x = [136 119 152 136 135]
Which number is the third entry from the left?
Answer: 152
Which number is the last entry?
Answer: 135
Which number is the 4th entry?
Answer: 136

W =
[[142 127 154 136 115]
 [121 132 143 142 121]
 [110 136 139 139 128]
 [139 123 115 114 133]
 [131 131 156 144 115]
 [ 98 137 119 135 139]
 [132 124 104 108 140]
 [108 132 105 122 143]
 [152 123 145 124 118]]
Indices start at 0.
The top-left entry -> 142
What is the bottom-left entry?
Answer: 152
What is the entry in the bottom-right corner?
Answer: 118
The entry directly above 133 is 128
What is the entry at row 0, column 1?
Answer: 127
The top-right entry -> 115
What is the entry directly above the largest entry?
Answer: 115
The entry directly below 133: 115
The entry at row 1, column 0: 121
What is the entry at row 0, column 2?
Answer: 154
What is the entry in row 1 and column 2?
Answer: 143
What is the entry directly above 114?
Answer: 139
The entry just right of 104 -> 108
The entry just left of the centre entry: 131
The entry just right of 114 is 133
What is the entry at row 2, column 0?
Answer: 110
The bottom entry of the column that holds the largest entry -> 145
The entry in row 2 and column 1 -> 136

Read these off the grid that follows.
1) The smallest entry in the last row?
2) The entry just right of the smallest entry?
3) The 3rd entry from the end, reading row by row?
4) The first entry, reading row by row?
5) The entry just right of 124?
6) The 3rd entry on the main diagonal?
7) The 2nd entry on the diagonal from the top-right corner?
8) The entry directly below 105?
[[138 114 133 131 108 120]
 [143 116 131 130 108 120]
 [143 116 131 130 108 120]
 [138 114 133 131 107 120]
 [143 111 136 130 108 133]
 [139 114 135 131 110 120]
 [143 111 136 130 108 133]
 [138 114 133 131 107 120]
 [138 117 134 130 105 121]
 [143 111 141 133 101 119]
 [132 111 137 124 106 121]
 [138 115 132 133 109 122]
 [139 110 135 131 113 119]
 [135 114 134 133 107 121]
 [138 114 133 131 108 120]]
1) 108
2) 119
3) 131
4) 138
5) 106
6) 131
7) 108
8) 101

X =
[[138 125 121 139 124 121 138 124 122 139]
 [124 116 115 122 133 139 140 133 123 116]
 [115 128 140 125 117 134 138 119 120 138]
 [131 141 147 151 152 148 142 133 123 114]
 [144 146 137 123 112 110 120 134 144 145]
 [124 131 137 142 143 142 137 130 123 117]]
Indices start at 0.
The top entry of the column that holds the largest entry is 124
The bottom-right entry is 117
What is the entry at row 1, column 0?
A: 124
What is the entry directly above 114?
A: 138
What is the entry directly below 151?
A: 123
What is the entry in row 2 and column 0?
A: 115
The entry in the bottom-left corner: 124
The entry in row 0 and column 0 is 138
The entry just right of the largest entry -> 148
What is the entry in row 0 and column 1?
A: 125
The entry in the top-right corner: 139
The entry at row 0, column 2: 121
What is the entry directly above 112?
A: 152
What is the entry directly below the smallest entry?
A: 142
The minimum: 110
The entry directly above 146 is 141
The entry directly above the largest entry is 117
The entry directly above 130 -> 134

Questions about the array below. Rows and columns are numbered from 0.
1) Find the entry at row 0, column 1.
2) Find the bottom entry of the column that holds the largest entry.
3) Find the entry in row 1 and column 0.
4) Find the bottom-right entry.
5) Find the entry at row 0, column 0.
6) Find the maximum.
7) Find the entry directly below 134.
8) Find the entry at row 0, column 2.
[[111 128 127 127 131 111 116 113 112 125 118 152]
 [118 115 137 129 112 107 127 125 136 122 138 138]
 [136 128 126 129 129 136 129 139 133 137 131 116]
 [114 127 128 149 119 123 118 117 117 140 118 139]
 [125 129 130 144 119 135 133 119 127 131 124 136]
 [135 128 114 124 141 155 133 121 114 125 111 128]
 [132 135 130 127 132 130 128 135 133 133 133 121]
 [131 126 129 132 128 129 124 138 132 138 133 120]
 [130 144 117 114 151 131 123 122 112 122 114 126]
 [124 135 127 129 133 136 137 107 120 112 117 154]
 [138 122 123 104 135 128 141 126 134 104 130 127]
 [123 154 127 131 137 130 125 116 117 127 117 133]]
1) 128
2) 130
3) 118
4) 133
5) 111
6) 155
7) 117
8) 127

[[125 121 121 126 138 147 127 127 136 118]
 [138 125 121 122 118 129 144 141 126 128]
 [120 118 133 124 139 136 135 135 136 127]
 [118 120 121 121 138 121 129 133 157 119]]
What is the top-left entry? 125
The last entry, reading row by row is 119
The second entry from the end, reading row by row is 157
What is the fifth entry from the end, reading row by row? 121
What is the fourth entry from the end, reading row by row? 129
What is the smallest entry in the last row? 118
What is the second entry on the diagonal from the top-right corner? 126
The 3rd entry on the diagonal from the top-right corner is 135
What is the largest entry in the last column? 128
What is the 3rd-last entry, reading row by row? 133
The 5th entry in reading order is 138
The second entry on the main diagonal -> 125
The largest entry in the first column is 138
The second largest entry: 147

[[121 117 127 115 102 117 114]
 [153 116 140 124 117 120 129]]
The entry just left of 127: 117
The second entry on the diagonal from the top-right corner -> 120
The top-left entry is 121
Which number is the 2nd smallest entry? 114
Which number is the last entry, reading row by row? 129

Questions about the row below.
1) Read off the entry just right of 121.
2) Read off the entry at the centre.
[113 145 121 117 108 102 119 137 111 133 119]
1) 117
2) 102

grid = 150  104  147  145  117  136  133  122  111  141  131  139
Which number is the second entry from the left?
Answer: 104
Which number is the 1st entry?
Answer: 150
Which number is the 5th entry from the end?
Answer: 122
The entry just right of 145: 117

m = [103, 130, 131, 137]
The 3rd largest entry: 130
Read off the 3rd entry from the left.
A: 131
Read off the first entry from the right.
A: 137

[[114 131 116 116 125]
 [140 138 147 140 140]
 [112 105 149 103 125]
 [154 124 132 124 107]
 [125 121 105 142 119]
 [124 126 145 121 141]
 [151 113 133 137 119]
 [144 152 127 144 130]
 [109 146 135 119 145]
 [114 119 103 127 138]
 [113 128 119 140 146]
 [122 138 115 111 121]
 [143 115 124 147 147]
 [120 119 126 139 128]]
Indices start at 0.
The entry at row 0, column 0 is 114
Give the entry in the bottom-right corner.
128
The entry at row 1, column 0: 140
Give the entry at row 2, column 1.
105
Give the entry directly above the largest entry.
112
Give the entry directly below the largest entry.
125
Give the bottom-left entry.
120
Give the entry in the top-right corner.
125
Give the entry at row 0, column 2.
116
The entry in row 1 and column 2: 147
Give the entry directly above 120.
143
The entry in row 0 and column 1 is 131
The entry just right of 111 is 121
The maximum -> 154
Give the entry just right of 133.
137
Give the entry in row 1 and column 1.
138
Give the entry directly below 141.
119
Give the entry directly above 141.
119

[[132 124 123 130 128 122 129 126 131 123 124 117 121]
 [126 122 126 130 129 124 127 119 128 134 123 125 126]
 [127 136 136 128 129 135 125 136 122 120 131 137 131]
 [122 133 118 130 128 123 130 125 129 128 121 122 118]
 [121 134 122 129 127 121 132 135 126 131 132 133 123]
 [128 122 121 133 128 133 124 137 122 131 124 124 129]
 [149 121 137 130 133 134 119 122 130 122 125 124 134]
 [125 127 123 130 128 124 129 125 130 130 122 123 124]
 [127 133 126 130 131 124 129 127 125 124 132 126 124]
 [126 121 116 122 135 136 129 127 126 129 130 123 134]
 [128 135 133 128 128 134 128 137 124 122 133 135 133]
 [127 133 128 115 131 128 130 126 131 132 129 125 127]
 [127 137 143 133 110 131 137 127 128 135 121 115 127]
 [127 132 128 136 125 131 132 128 124 133 131 125 127]
 [120 127 114 130 128 122 129 118 130 131 119 116 115]
 [127 130 131 132 126 124 129 127 129 124 130 131 126]]
Counting starts at 0.
The entry directly below the smallest entry -> 125
Read off the entry at row 1, column 0.
Answer: 126
Read off the top-right entry.
Answer: 121
The top entry of the column that holds the largest entry -> 132
Read off the entry in the bottom-left corner.
Answer: 127
Read off the entry in row 1 and column 1.
Answer: 122
Read off the entry at row 2, column 1.
Answer: 136
The entry in row 0 and column 2 is 123
The entry directly below the largest entry is 125
Read off the entry just left of 110.
Answer: 133
The bottom-right entry is 126
The smallest entry: 110
Read off the entry at row 2, column 0.
Answer: 127
Read off the bottom entry of the column that holds the smallest entry.
Answer: 126
The top entry of the column that holds the smallest entry: 128
Read off the entry at row 0, column 1.
Answer: 124
Read off the entry directly above the largest entry.
Answer: 128
The entry just right of the smallest entry -> 131
Read off the entry in row 2 and column 2.
Answer: 136
The entry just right of the largest entry: 121
